First come named turns, each shown by rows before and after it. For each pair of rows after them, which turns, in which order, take the first row to the second? The first pair is done for you.
turn k_891:
[  4.5,  16.9,   6.2, -16.7,  -4.1,  -7.1, -13.7,   2.6, -10.6,  38.1,
   3.8,  34.7,  11.0,  -4.8,  -4.9,  18.7,   0.2,  10.7,  12.8,  -5.2,
   5.1,  10.0,  12.6, -13.5,  -9.4,  15.2, -39.5] -> [ -0.7,  20.9,   3.2,  -3.0,  -5.1, -18.2,  -2.4,  13.5, -12.9,  39.2,
  -3.8,  26.4,  -4.3,   1.5, -10.2,  27.7,  -2.5,  -4.7,  17.2,  -3.8,
   0.8,   6.8,  20.9, -11.4, -10.3,   6.8, -30.3]
[  9.1, -16.8, -19.1, -10.5,  34.9,   6.1,   3.0,  22.0, -44.5,  -1.2,
 -19.5, -11.5, -19.9,   3.4,   3.2,  30.5,  17.3,  -8.4,   0.1,  -4.7,
  14.8,  -3.3, -24.7, -11.6,  22.9,   1.0,  -4.9] -> [  2.9, -18.9, -19.7,   1.3,  35.7,  -2.2,  11.1,  24.6, -38.8,  -8.1,
 -16.9, -16.7, -32.1,   5.2,  -2.7,  28.9,  13.3, -22.4,  -0.1,  -9.9,
   8.4,  -5.3, -23.0,  -6.8,  21.8,  -4.2,   5.8]
[ 32.0,   2.9, -30.1, -37.4,  -5.4, -12.7, -12.7, -26.5,  -3.7,   6.5,
  -4.7,  19.1,  34.4, -24.9,  19.8,  -5.9,  -4.4,  36.3,   8.5,  17.0,
   0.0,   1.8,  -5.0,   1.2,  31.5,   0.4, -24.9] -> [ 24.7,  15.8, -36.8, -26.3,  -6.1, -20.9,  -9.5,  -7.3, -21.9,  20.1,
 -20.8,  15.7,  25.1, -18.6,  21.5,  10.5,  -2.4,  21.6,  18.1,  26.1,
  -1.7,  -9.1,   5.1,  -4.8,  34.3,  -3.2, -30.6]
turn k_962:
[ 15.8, -29.1,   7.6, -17.2,   4.5,   4.8,   4.4, -19.8,  20.3, -17.9,
  21.5,   8.5,  11.2, -25.7,   3.0, -13.5,   2.1,  31.3, -12.3, -12.6,
   4.8,  17.1,  -7.9,   8.4,   6.3,  10.8,  -6.4] -> [  8.5,   6.7,  -0.6, -14.6, -22.6,  -1.4,   2.6,   4.0, -12.3,  23.7,
   0.1,  28.1,  10.6,  -9.8,   9.6,   4.7,  -5.6,  20.6,   0.2,  14.8,
  -4.1,   0.0,  18.5,  -5.6,   4.3,  18.7, -37.4]
[ -7.9,   5.9,   0.5,  -5.9, -18.9,  -5.9,   7.1,  27.9, -35.6,  27.5,
  -5.5,  19.8, -10.6,  -5.2,   8.8,  15.5,  -8.0,   1.6,  13.3,  25.2,
  -2.6,   3.4,  17.6, -21.6,   7.7,  11.6, -27.6] -> [-28.1,  20.2, -13.5,  26.3,   7.0, -23.8,  10.3,  28.9, -13.2, -12.3,
  -5.2, -22.6, -34.2,  13.8,   0.8,  11.5,   3.3, -13.7,  11.3,  14.5,
  -2.9, -12.3,   6.9,  -6.4,   2.3, -16.3,  18.4]
[-30.0,  -3.5,   7.6,   1.6, -14.5,  19.1,  -7.6,  23.2, -20.9,  42.8,
 -10.8,  10.2,  -7.2,  13.5,  -8.2,  15.8,   5.5,  -6.1,   4.5,  12.2,
   1.8,  -4.6,  -4.8, -32.1, -11.5,  15.3, -11.5] -> [-41.6,   0.8,  -0.1,  20.9,   9.4,   8.2,  -3.7,  16.8,   1.3,  10.7,
  -5.1, -20.8, -23.9,  24.9, -13.0,   7.2,  11.9, -16.1,  -0.2,   0.5,
   5.7, -13.6, -11.3, -16.7, -14.1,  -5.2,  24.9]
turn k_82:
[ -7.9,  -4.3,  16.6, -16.8,   0.1,  23.6,  -3.5,  14.0, -24.1,  28.4,
   0.0,   2.6,  -2.8,   9.1, -15.0,  26.1,   8.1,  -9.4,  27.5,  11.8,
   9.8, -16.7,  -8.8, -29.2, -12.6,  10.8,  -9.7] -> [-18.1,  15.4,  10.7, -11.3,   2.1,  25.0, -11.5,   9.6, -13.3,  20.9,
   1.6,  -4.4,   2.2,  21.9, -13.4,  18.5,   6.7,  -5.5,  23.3,  15.6,
  10.2, -31.9, -10.4, -24.1, -21.6,   2.8,  -2.0]
[  8.4,   4.4,  -8.4,  -8.8,  -6.4,  -7.9,  -6.4, -16.3,  20.2, -29.7,
  19.2,  -4.9,  -2.6, -13.2,  -8.0, -21.0, -17.7,  21.9,  12.9,   3.0,
  -6.4,   5.6,   4.5,  23.6,  19.6, -16.9,  11.3] -> [ 15.5, -13.1,  -2.2, -10.3,  -7.4,  -8.6,   3.6, -12.5,  14.8, -24.3,
  18.8,  -3.4,  -6.6, -24.2,  -9.7, -14.8, -18.5,  15.8,  14.6,   1.2,
  -7.9,  18.6,   7.7,  21.1,  20.7, -10.6,   4.6]
[-32.7,   6.3,   0.6,   0.0, -25.2,  20.4, -11.7,  -2.7,  23.8,  28.1,
   6.9,  20.5,  -0.8,  31.1, -20.7, -40.7, -12.7,  -8.0,   7.8,  16.9,
 -18.0,  -6.2,  -9.3,  -4.5, -33.2,   1.9,  -7.3] -> [-27.0, -11.6,   9.8,  -0.1, -25.6,  15.5,  -4.2,  -1.5,  25.1,  31.9,
  10.2,  21.1,  -3.3,  15.2, -26.4, -37.2, -20.1, -11.5,   8.4,   8.8,
 -23.1,   9.5,  -5.3,  -2.3, -33.6,   7.0, -10.2]
Then:
Between the rows of a pair lie 2 to 4 turns.
[-10.4, -19.0,  32.4,  -3.2,  -0.3,  47.2, -30.8, -14.9,  16.1,  13.1,
  19.4,  -0.9,   7.4,  17.1, -11.0, -22.1,   4.6,  27.7, -16.5, -10.9,
  33.7,  -2.8, -11.2,  -8.4, -27.3,  23.9,  13.2] -> [-18.6,   4.1,  29.8,   4.8, -19.1,  45.3, -29.3,  -5.2,   7.4,  37.3,
  14.2,   8.8,   6.0,  26.8, -11.3, -16.9,  -8.9,  19.8,  -7.7,   2.2,
  25.8, -13.0,   8.8, -16.2, -33.5,  23.2,  -1.1] : k_962 k_82
[ -9.5,  26.9, -14.1,  14.6,   1.3, -12.0,  -6.6,  -0.2,   6.4,   2.6,
 -14.1,  -6.6,   3.5,  17.8,  11.3,  -4.1,   3.9,  -4.0,  -7.5,   9.0,
  -3.0, -18.5,   7.6,  12.2,  -4.4, -11.4,   3.8] -> [ -6.8,  20.5,  -9.4,  11.7,  -0.5,  -7.7,  -6.9, -12.0,  20.0,  -7.3,
  -3.7, -10.3,   3.7,  13.0,   8.0, -14.5,   2.1,  -1.0,  -8.8,   0.0,
  -4.2, -12.5,   2.1,  16.0,  -5.9, -11.4,  13.4] : k_891 k_891
[ 19.1, -37.2,  -9.1, -23.5,  38.9,   3.1,  -9.9, -19.1,  -9.1, -41.6,
   8.8, -19.3,  14.3, -12.1,  16.5,  11.6,  23.8,  20.2,  -1.4, -12.2,
  27.5,   4.8, -39.1,  -2.4,  35.5,   3.8,  10.1] -> [  0.8,  38.3, -24.6, -24.2,   7.8,  10.6, -36.7, -12.4, -14.0, -11.8,
  -8.1,  -4.8,  28.7,  31.2,  25.4,   7.0,  20.1,  30.5,   4.7,  20.9,
  23.4, -37.2, -20.1,  -8.1,  24.5,   4.5, -12.5] : k_82 k_962 k_82 k_962
[-19.2,  -3.5,  27.2,   6.4, -20.1,  -9.6,   7.6,  16.2, -25.0,  -0.7,
  -1.3,  -4.0, -32.5, -11.3, -16.2,  25.0,  16.3, -48.7,  23.9,  19.4,
 -13.4,  -9.7,  15.7, -18.2, -12.3,  18.7,  -5.8] -> [ -5.0, -33.8,  34.4, -13.5,   5.1,   6.3,  -6.9, -21.2,  14.2, -43.1,
  29.3,  -7.7,  -9.2, -24.1, -11.9,  -7.6,  22.1, -17.9,   3.4,  -8.0,
  -2.4,   4.5, -18.3,  -1.7, -15.6,  20.5,  18.3] : k_962 k_891 k_891
[ 16.3,  53.9,  -3.1,  25.9,  -8.3,  -6.4,   5.0,   7.6,  37.3, -38.2,
  14.9,  13.0,  -5.7,  34.0,   3.0, -27.2,   8.2,  13.5, -24.4,   8.2,
 -18.8, -23.6,   6.5,  16.7, -17.6,  -9.0,  32.1] -> [ 39.4,  28.3,   8.2,  -2.2, -11.2,  15.1,  -0.3,  -8.4,  36.1, -32.0,
  27.4,  36.3,  16.6,  14.7,  10.1, -35.7,   6.9,  37.9, -31.3,   6.0,
  -9.9,  -7.0,  -3.0,  13.0, -15.2,  11.0,  11.7] : k_891 k_962
